500 stands for zero in the data rows.
Here are some numbered points:
tensor([438, 531, 452, 551, 568, 466, 514, 365, 478, 437, 498, 424, 709, 310, 398, 364, 537, 429, 623, 558, 452, 671,
        484, 488]) 0
tensor([444, 448, 511, 483, 642, 327, 466, 438, 347, 430, 644, 488, 621, 338, 302, 350, 676, 406, 515, 622, 584, 692,
        492, 441]) 1
tensor([572, 523, 612, 390, 351, 583, 400, 411, 756, 443, 419, 415, 293, 611, 776, 584, 289, 608, 546, 315, 473, 348,
        553, 483]) 2
tensor([431, 620, 543, 367, 562, 552, 440, 651, 528, 453, 370, 595, 526, 315, 506, 407, 423, 532, 540, 545, 497, 615,
        459, 490]) 3
tensor([484, 447, 490, 408, 437, 356, 570, 511, 506, 660, 591, 610, 362, 649, 522, 647, 323, 455, 346, 341, 773, 436,
        507, 447]) 4
tensor([482, 575, 460, 544, 546, 555, 421, 532, 434, 436, 468, 417, 633, 361, 491, 345, 488, 493, 573, 623, 366, 705,
        490, 464]) 5
tensor([452, 855, 364, 592, 479, 493, 559, 682, 449, 297, 625, 389, 506, 209, 388, 420, 378, 684, 625, 333, 406, 685,
        465, 516]) 6
tensor([495, 872, 537, 610, 604, 536, 638, 522, 532, 181, 756, 423, 501, 260, 352, 403, 565, 645, 817, 587, 405, 603,
        461, 511]) 7
tensor([466, 666, 596, 399, 431, 480, 407, 479, 683, 524, 448, 555, 367, 422, 526, 583, 170, 530, 493, 330, 545, 606,
        430, 448]) 8
tensor([408, 720, 400, 496, 600, 404, 548, 642, 525, 373, 531, 466, 587, 239, 358, 409, 609, 526, 592, 621, 412, 736,
        517, 540]) 9
tensor([484, 463, 443, 482, 494, 574, 290, 488, 376, 424, 401, 543, 687, 381, 531, 552, 497, 551, 514, 672, 284, 713,
        432, 602]) 10
tensor([502, 448, 577, 445, 451, 508, 668, 566, 716, 668, 468, 509, 393, 676, 570, 524, 469, 469, 452, 426, 647, 199,
        584, 587]) 11
tensor([444, 410, 507, 465, 602, 359, 437, 454, 534, 532, 466, 623, 557, 276, 465, 379, 609, 306, 466, 496, 514, 670,
        409, 488]) 12
tensor([436, 639, 540, 364, 563, 558, 440, 665, 532, 442, 364, 588, 527, 304, 498, 396, 420, 547, 544, 543, 495, 624,
        459, 485]) 13
tensor([388, 486, 571, 374, 485, 515, 355, 436, 499, 629, 426, 569, 528, 462, 514, 488, 352, 335, 480, 552, 480, 466,
        516, 577]) 14
tensor([614, 400, 494, 491, 397, 565, 708, 551, 668, 720, 375, 452, 396, 836, 590, 555, 476, 615, 412, 419, 617, 197,
        610, 517]) 15
tensor([656, 528, 225, 550, 263, 482, 479, 576, 277, 650, 415, 335, 339, 816, 368, 591, 359, 806, 123, 252, 619, 439,
        637, 660]) 16
tensor([369, 473, 466, 455, 434, 493, 567, 673, 452, 698, 526, 570, 449, 681, 460, 642,  65, 478, 361, 349, 673, 424,
        486, 537]) 17
tensor([524, 220, 669, 552, 347, 617, 551, 261, 549, 644, 297, 445, 394, 859, 665, 614, 556, 380, 434, 580, 473, 183,
        585, 520]) 18
tensor([414, 537, 531, 422, 621, 527, 524, 478, 529, 538, 425, 563, 601, 365, 668, 536, 361, 480, 558, 546, 399, 609,
        416, 462]) 19
Which three points above are nearest to each new point by angle? Their numbers follow each, nearest first.
tensor([710, 404, 436, 533, 454, 580, 642, 561, 620, 668, 397, 259, 280, 798, 654, 494, 482, 760, 293, 265, 561, 257,
        619, 524]) ~ 15 16 11
tensor([364, 466, 511, 500, 561, 508, 409, 598, 529, 584, 490, 628, 530, 187, 527, 435, 502, 408, 515, 489, 451, 691,
        285, 457]) ~ 12 3 13
tensor([651, 527, 227, 550, 260, 506, 467, 577, 286, 652, 403, 339, 339, 821, 386, 608, 351, 832, 133, 243, 598, 432,
        630, 658]) ~ 16 15 17
tensor([443, 528, 442, 558, 572, 457, 510, 351, 472, 425, 502, 404, 732, 306, 388, 352, 559, 427, 632, 574, 449, 692,
        487, 486]) ~ 0 5 1
tensor([355, 464, 457, 453, 435, 491, 566, 689, 447, 711, 533, 579, 457, 685, 447, 652,  48, 483, 352, 354, 672, 432,
        484, 533]) ~ 17 4 16
tensor([510, 196, 628, 513, 449, 632, 520, 316, 599, 778, 355, 564, 491, 889, 579, 609, 720, 411, 494, 659, 482, 153,
        545, 559]) ~ 18 15 11
tensor([594, 719, 376, 560, 497, 461, 630, 395, 381,  86, 871, 433, 725, 295, 182, 526, 759, 508, 843, 679, 326, 627,
        599, 383]) ~ 7 9 0
tensor([640,  95, 587, 411, 405, 622, 481, 297, 497, 612, 395, 485, 506, 999, 678, 703, 742, 431, 396, 680, 543, 222,
        707, 524]) ~ 18 15 11
tensor([599, 563, 678, 464, 407, 457, 535, 352, 767, 453, 501, 381, 305, 657, 597, 466, 267, 577, 513, 130, 680, 369,
        531, 553]) ~ 2 8 11
tensor([525, 547, 386, 430, 499, 363, 598, 625, 446, 555, 641, 689, 354, 428, 463, 596, 428, 494, 307, 296, 771, 509,
        289, 395]) ~ 4 17 8
tensor([445, 402, 503, 466, 610, 343, 427, 450, 530, 530, 468, 628, 569, 251, 457, 362, 640, 294, 458, 504, 513, 692,
        397, 487]) ~ 12 1 0
tensor([406, 478, 575, 389, 483, 517, 372, 447, 519, 625, 425, 555, 507, 479, 521, 491, 367, 356, 470, 533, 488, 447,
        520, 577]) ~ 14 8 17
tensor([655, 668, 410, 651, 460, 520, 457, 292, 415,   0, 990, 722, 512, 485, 258, 700, 906, 412, 846, 690, 405, 772,
        400, 306]) ~ 7 1 9
tensor([604, 279, 688, 474, 442, 734, 230, 216, 581, 316, 380, 638, 574, 749, 742, 613, 585, 505, 748, 715, 246, 418,
        519, 578]) ~ 18 10 2
tensor([462, 603, 463, 499, 684, 503, 585, 603, 388, 363, 490, 551, 553, 156, 467, 418, 726, 503, 607, 676, 373, 731,
        393, 476]) ~ 9 5 0
tensor([285, 494, 544, 433, 682, 525, 426, 528, 459, 702, 452, 713, 530, 301, 659, 557, 570, 433, 571, 517, 434, 577,
        354, 480]) ~ 19 12 3
tensor([454, 456, 504, 492, 655, 327, 466, 445, 351, 417, 649, 494, 628, 310, 308, 341, 700, 421, 529, 633, 572, 712,
        481, 438]) ~ 1 0 12
tensor([735, 268, 660, 424, 439, 576, 205, 326, 613, 345, 467, 730, 509, 480, 668, 486, 744, 484, 616, 608, 324, 624,
        402, 439]) ~ 10 12 18
tensor([671, 126, 564, 489, 263, 707, 388, 300, 571, 598, 309, 370, 528, 999, 625, 597, 690, 536, 470, 537, 411, 145,
        724, 648]) ~ 18 15 11
tensor([619, 266, 689, 487, 446, 729, 242, 222, 583, 321, 381, 630, 574, 759, 749, 624, 606, 514, 744, 717, 246, 406,
        529, 572]) ~ 18 10 2
tensor([437, 685, 351, 601, 639, 462, 599, 607, 556, 310, 649, 482, 631, 237, 439, 466, 750, 494, 615, 655, 410, 694,
        383, 416]) ~ 9 7 0
tensor([561, 525, 611, 390, 357, 576, 408, 412, 740, 456, 423, 424, 301, 617, 752, 581, 277, 592, 544, 319, 480, 345,
        555, 488]) ~ 2 8 15
tensor([371, 478, 494, 504, 563, 505, 420, 599, 512, 570, 498, 612, 540, 195, 509, 432, 515, 417, 518, 499, 451, 687,
        298, 455]) ~ 12 3 13
tensor([721, 601, 727, 383, 469, 474, 359, 277, 845, 275, 596, 409, 294, 677, 672, 492, 262, 581, 595,  84, 535, 531,
        567, 487]) ~ 2 8 4
tensor([710, 326, 438, 594, 479, 480, 642, 509, 581, 658, 362, 303, 412, 816, 535, 496, 483, 691, 310, 372, 566, 210,
        715, 572]) ~ 15 16 11
tensor([519, 236, 658, 548, 369, 596, 545, 274, 535, 629, 322, 448, 410, 822, 640, 595, 566, 383, 440, 584, 481, 219,
        578, 514]) ~ 18 15 11
tensor([965, 307, 289, 588, 230, 438, 365, 539, 445, 536, 250, 206, 375, 788, 584, 368, 633, 913,   0, 246, 501, 524,
        596, 625]) ~ 16 15 2
tensor([410, 470, 563, 389, 476, 518, 369, 438, 500, 634, 421, 548, 515, 493, 519, 482, 372, 364, 460, 538, 485, 448,
        524, 581]) ~ 14 17 18
tensor([491, 576, 455, 554, 545, 565, 420, 528, 437, 425, 464, 405, 647, 363, 489, 332, 495, 501, 582, 632, 346, 713,
        491, 462]) ~ 5 0 10
tensor([660, 312, 643, 417, 397, 612, 215, 205, 664, 528, 446, 596, 512, 701, 607, 614, 539, 453, 629, 692, 225, 499,
        526, 580]) ~ 18 10 2
tensor([773, 179, 428, 686, 486, 582, 648, 600, 584, 678, 328, 386, 433, 859, 710, 577, 768, 775, 172, 357, 488, 290,
        575, 504]) ~ 15 18 16
tensor([358, 464, 466, 464, 444, 497, 557, 677, 451, 705, 519, 581, 467, 657, 451, 638,  79, 487, 357, 370, 659, 435,
        479, 528]) ~ 17 4 16
tensor([470, 453, 485, 394, 435, 343, 564, 513, 490, 666, 598, 634, 366, 645, 512, 660, 308, 443, 356, 341, 794, 452,
        495, 442]) ~ 4 17 11
tensor([417, 621, 557, 384, 472, 459, 573, 587, 510, 640, 438, 525, 323, 580, 511, 575, 165, 418, 418, 377, 663, 391,
        457, 611]) ~ 17 4 8
